Turns in one plane each, and the order they were made in; the first pair answered:
Fabal:
0.414 1.777 1.745 -4.042 1.931 1.253 -0.108 -1.031 0.275 1.135 |-> 1.387 2.869 0.275 -1.461 3.633 1.278 1.214 1.465 -0.746 0.203
2.187 -0.105 -2.174 0.130 1.516 0.486 1.373 -1.524 1.957 0.696 |-> 2.204 -0.508 -2.286 1.773 1.507 -0.527 1.417 -0.529 1.834 -0.003
-1.130 -0.165 1.429 -0.547 0.286 -0.417 -0.322 1.521 -3.235 0.446 |-> -1.235 -0.228 1.590 -1.006 0.099 -0.420 -0.771 1.032 -3.141 0.650
-0.019 2.469 0.858 3.204 3.354 1.225 -0.156 6.001 -6.630 -0.777 |-> -2.045 -1.545 2.970 4.170 -0.965 -1.771 -1.433 5.944 -5.671 -0.646
gada:
0.017 2.398 -0.555 -1.205 3.805 1.140 2.199 1.936 -2.428 0.051 |-> 1.072 0.832 -2.341 -2.840 2.509 0.208 2.726 -2.271 2.677 0.677
0.078 -1.356 -0.904 1.572 -0.988 -1.904 1.082 -1.673 3.845 -0.979 |-> -2.854 -0.394 3.633 -1.067 -0.743 -0.212 -1.453 -0.083 -1.974 -0.216
1.532 -1.991 -1.664 -1.341 -2.733 -3.370 -0.874 -5.635 3.989 1.928 |-> -1.065 1.566 3.438 0.290 0.260 -0.828 -2.659 2.275 -7.466 0.980
-1.327 0.558 2.807 -1.864 -1.729 -0.552 -1.789 -2.059 -1.277 1.150 |-> 0.890 1.783 -0.542 3.614 0.867 -1.381 1.225 1.863 -1.405 -0.421
Mub:
-0.685 -0.277 0.451 3.581 -3.055 -2.702 0.876 3.194 -0.866 0.506 |-> -0.440 -0.879 -0.149 -0.543 -4.279 -2.159 -0.040 -2.353 3.281 1.698
-1.017 -4.463 1.329 4.384 -4.021 -5.060 -0.561 0.914 0.430 -0.869 |-> 1.494 -2.236 -1.486 -1.650 -1.853 -1.882 0.232 -6.244 5.476 0.239
-1.458 -1.271 4.248 -2.161 -0.523 -1.213 -2.183 -0.960 -1.817 1.307 |-> 0.174 0.951 2.369 -4.139 1.826 0.744 -1.255 -2.652 -0.691 1.666
Zul:
0.810 2.193 -2.212 5.197 0.898 -0.656 3.498 4.286 -1.295 -1.399 |-> -1.213 3.828 1.593 1.391 1.472 1.574 1.247 4.244 -5.546 -0.289
-0.589 1.892 2.079 -5.772 1.391 2.822 -0.927 -2.191 -2.982 2.133 |-> 2.136 0.697 -2.335 -4.274 1.206 1.197 1.508 -4.544 3.431 1.835
0.763 -0.047 -0.572 -0.443 0.281 0.156 -0.555 -2.729 3.066 1.008 |-> 0.874 -0.964 -1.271 2.749 -0.441 -1.293 0.231 -0.218 2.709 0.091
Now pairs of rows:
Each pair is two turns apart.
0.116 -2.802 -1.011 1.812 -4.250 -2.202 0.347 -2.299 4.344 -0.838 |-> 1.964 1.216 -2.214 -2.387 0.132 2.161 0.431 -4.731 4.032 -0.032 -> Fabal, Fabal
-1.584 -0.823 1.535 -1.753 -1.318 -0.723 -2.181 -0.296 0.249 1.244 |-> 0.123 2.234 -0.026 -1.504 2.309 1.500 -0.887 0.561 -0.474 0.721 -> Fabal, Fabal
-2.763 -0.510 1.905 -2.884 -1.112 1.180 -1.708 -3.134 1.938 1.551 |-> -0.546 -0.667 -1.987 -0.058 -0.352 0.179 0.801 -2.909 5.195 0.687 -> gada, gada
-1.821 1.105 2.886 -0.585 -0.899 2.411 -0.070 4.785 -2.030 -0.615 |-> -2.275 0.428 3.893 -1.800 -2.067 2.486 -0.724 3.719 -1.615 -0.121 -> Fabal, Fabal
-3.871 0.970 4.087 -3.033 -2.194 1.263 -3.229 0.347 -2.411 -0.318 |-> -1.616 2.761 0.783 3.070 1.147 0.885 0.006 5.153 -3.499 -2.236 -> gada, Zul
1.004 0.325 -0.056 2.530 0.950 0.692 2.433 5.632 1.455 1.571 |-> 1.639 -0.747 -0.851 -0.447 -0.198 0.892 2.132 0.969 5.755 2.353 -> Zul, gada
-1.564 -1.634 1.772 -6.224 -2.306 -0.314 -3.621 -3.170 1.840 0.811 |-> 2.099 4.694 -2.007 -1.600 5.313 2.826 0.265 2.418 -1.547 -1.187 -> Fabal, gada
-1.346 -1.212 1.056 -1.625 -1.917 -0.150 0.625 -0.645 1.431 0.113 |-> -1.701 -1.566 1.390 -0.985 -2.170 -0.618 0.611 -0.095 0.636 0.190 -> gada, Mub
-3.576 0.457 -0.079 -1.049 1.705 2.842 0.540 1.339 -6.163 1.405 |-> -2.926 1.135 -1.015 -0.393 2.597 3.274 1.361 1.893 -5.766 1.025 -> Zul, Mub
-0.166 3.052 -1.547 -2.610 1.793 1.008 0.639 -2.185 0.544 1.582 |-> 0.501 3.395 -2.149 -1.456 2.220 0.695 1.349 -1.651 0.970 1.361 -> gada, gada
-2.466 3.244 3.263 -0.700 0.095 0.195 -2.257 2.124 -5.849 0.705 |-> -2.166 3.877 2.630 -4.192 0.573 1.789 -2.829 -1.736 -3.803 1.637 -> Mub, Fabal
1.924 4.183 -1.197 -0.044 2.198 2.136 0.929 -0.349 0.290 0.084 |-> 1.781 3.322 -1.398 2.270 1.865 1.068 1.220 1.739 -0.293 -0.391 -> Zul, Zul
-2.132 -2.173 1.519 1.506 -1.130 -1.052 -0.243 0.314 -0.354 0.210 |-> -2.106 -1.523 1.458 -1.345 -0.526 0.341 -0.445 -1.959 0.614 1.008 -> Zul, Zul
0.314 -1.292 -3.032 1.553 -2.114 -1.591 3.005 -0.134 2.393 -0.804 |-> 0.995 -0.025 -3.600 2.079 -0.992 -1.107 3.551 0.680 1.887 -1.355 -> Mub, Mub
0.897 -0.978 -1.971 0.735 -0.527 -1.391 0.975 1.584 0.885 -0.682 |-> -0.978 -1.139 0.529 -1.831 -1.733 -0.650 -1.183 0.854 -1.120 0.150 -> Mub, gada
0.184 3.373 -1.258 -1.036 4.870 3.862 -0.228 -0.407 -1.551 1.152 |-> -1.644 -1.426 -0.216 5.415 0.286 -1.552 -0.026 4.019 -2.070 -0.363 -> Fabal, Fabal
0.468 1.271 -0.101 -0.569 1.334 1.234 -0.109 0.377 -0.077 -0.237 |-> -0.684 -0.954 0.934 0.811 -1.012 -0.977 -0.534 1.232 -0.092 -0.358 -> Fabal, Mub
1.694 -0.313 -0.684 -1.115 0.330 1.501 0.724 -2.410 2.713 -2.208 |-> 0.067 0.198 1.974 -2.757 0.467 2.390 -0.971 -1.494 -0.917 -1.759 -> Fabal, gada
0.877 4.233 -2.943 -2.120 3.346 1.599 -1.561 -0.198 -0.484 0.664 |-> -1.684 -1.275 -0.805 2.530 -2.364 -3.610 -2.521 3.210 -1.196 -0.412 -> Fabal, Mub
1.652 1.451 -2.378 -2.017 1.087 1.210 0.730 -2.293 1.844 2.930 |-> 1.772 1.464 -2.631 2.683 1.813 0.042 1.740 2.377 -0.442 1.571 -> Fabal, Zul
0.209 -0.060 -2.144 -0.150 -0.294 0.593 0.954 -1.385 2.998 -0.724 |-> -1.325 -0.211 0.287 -2.695 -0.678 1.413 -0.722 -2.172 1.047 0.046 -> Mub, gada
-0.270 0.706 1.081 -0.321 -0.474 1.726 -3.036 0.578 -2.751 -1.225 |-> 1.544 1.798 -1.759 1.207 1.517 2.442 -1.226 0.729 -1.329 -1.920 -> Zul, gada
1.701 0.830 -1.695 3.597 0.749 -1.263 1.442 1.588 1.871 -1.891 |-> -0.524 3.015 2.530 -1.187 1.292 1.608 -1.165 1.085 -2.765 -1.052 -> Zul, Zul
0.161 -2.653 0.760 0.860 -5.503 -2.304 -0.750 1.995 0.788 1.649 |-> 1.276 0.537 -0.119 -4.621 -2.447 1.673 -0.974 -2.294 2.043 2.868 -> Zul, Mub
-0.463 -0.939 0.484 -0.165 -0.969 -0.896 -1.669 -1.768 -4.099 -0.329 |-> -0.192 -1.752 -0.558 -0.741 -1.617 -1.178 -1.423 -3.662 -1.565 -0.221 -> gada, gada
-3.565 6.910 0.542 0.837 2.990 0.554 0.142 4.017 -5.547 -0.382 |-> -6.204 1.908 3.299 -5.045 -3.395 -1.443 -3.455 -3.327 -0.993 1.662 -> Mub, Zul
-1.892 1.719 2.668 3.414 3.085 2.303 -1.569 4.148 -1.589 0.202 |-> -3.700 -1.795 4.439 -0.942 -1.321 0.903 -3.955 -1.617 2.146 1.677 -> Mub, Zul
1.637 1.129 -1.847 2.592 1.259 1.229 1.751 2.081 -0.257 -1.173 |-> -0.030 1.528 1.280 0.486 0.717 2.061 0.014 2.265 -3.284 -0.606 -> gada, gada
